128 stands for zero in the data rows.
Here are some points:
[131  97 125 132 159 123 177  85]
[151  88 164  93  93  98  85 184]
[120 202 190 148 105  86 115 124]
[125  94 110 216 103 112 117 116]
[125  98 121 171 113  86 103 105]
[ 87 179 139 183 114 153 125 109]
[ 83 123 141 138 148 205 158 154]
[156 182 132 111  97 208  86 119]
[ 83  88 140 145 117  86  95 134]
[125 250 145 169  88 202 157  85]
[156 180 126 101  90 214  85 118]
[122 122 115 143 156 115 167  85]
[113 129  83 130  88 173  85 191]
[111 123 124 216 211 175 153 112]
[120  96 145 141  95  86 116 211]
[126  96 111 183  93  86 101 149]
[159 202 129 115  88 157  85 142]
[126  93 114  85 146  86 102 144]
[184 196 131  99  88 157  89 116]
[ 83 125 136 103  95  94  90 111]
[ 83  88  98  96  91  86  86 169]
[176 139 129 139 147 114 222  85]
[142 122 131  97 175  86 149  85]
[114 118 136 128  88 147 174 114]
[ 83 110  87  85 189  86  85 220]
Here are 10 more points, each followed by its number:
[ 98 122 127 135 114 177 154  85] 0
[156  91 132  85  88  86  85 187] 1
[158 254  87  85  95 232  85 167] 2
[108 255 131 167  88 167 104  89] 3
[ 83 132 148 108 219 131 190  85] 4
[126  96 203 187 207 105 147  85] 5
[ 85  88  83  85  95  98  85 159] 6
[155 197  83  87  88 128  87 146] 7
[156 181 128  91  96 195  85 149] 8
[126  96  91 213  88  86 125  86] 9
Which of these numbered points is nearest to each point below, looking only along the 2 directions in which the first points spread most? Its number follows each.
[183 190 127 103 116 163  85 117] > 8
[ 83 138 137 143 137 204 177 162] > 0
[197 141  83 135  93 180  87 200] > 7
[155  93 106 102  94  86  85 185] > 1
[139 117 135 223 146 150 190  88] > 4
[ 83 106 160  99 236 103 168  85] > 5
Now 10 new points, numbered from 0 again:
[160 184 125  90  88 177  85 113] 0
[ 83 109 149 112 110  88  95  88] 1
[126 105 138 110 178  86 170  85] 2
[156 111 118 143 126 131 125  85] 3
[ 96 132 135 147 102 114 211  85] 4
[126  94 109 206 148  86  98 115] 5
[ 83 124 138 129 138 201 160  92] 6
[155  88 156 109  88  86  92 106] 7
[ 99  88 117 110 237 112 126 160] 8
[100 140 132 148 116 115 221  85] 9
Which of these numbered points is nearest to each point below, looking only along the 2 directions in which the first points spread most? Its number follows each.
[137  88 134 138 116 142 204 117] > 4
[158  94 124 138 169 166 146  85] > 4
[125  96 122 149  93  86 110 118] > 1
[126  97 124 135  90  86 121 131] > 1
[126  95 123 147  98  89 112 133] > 1
[156 196  83  88  88 138  97 115] > 0
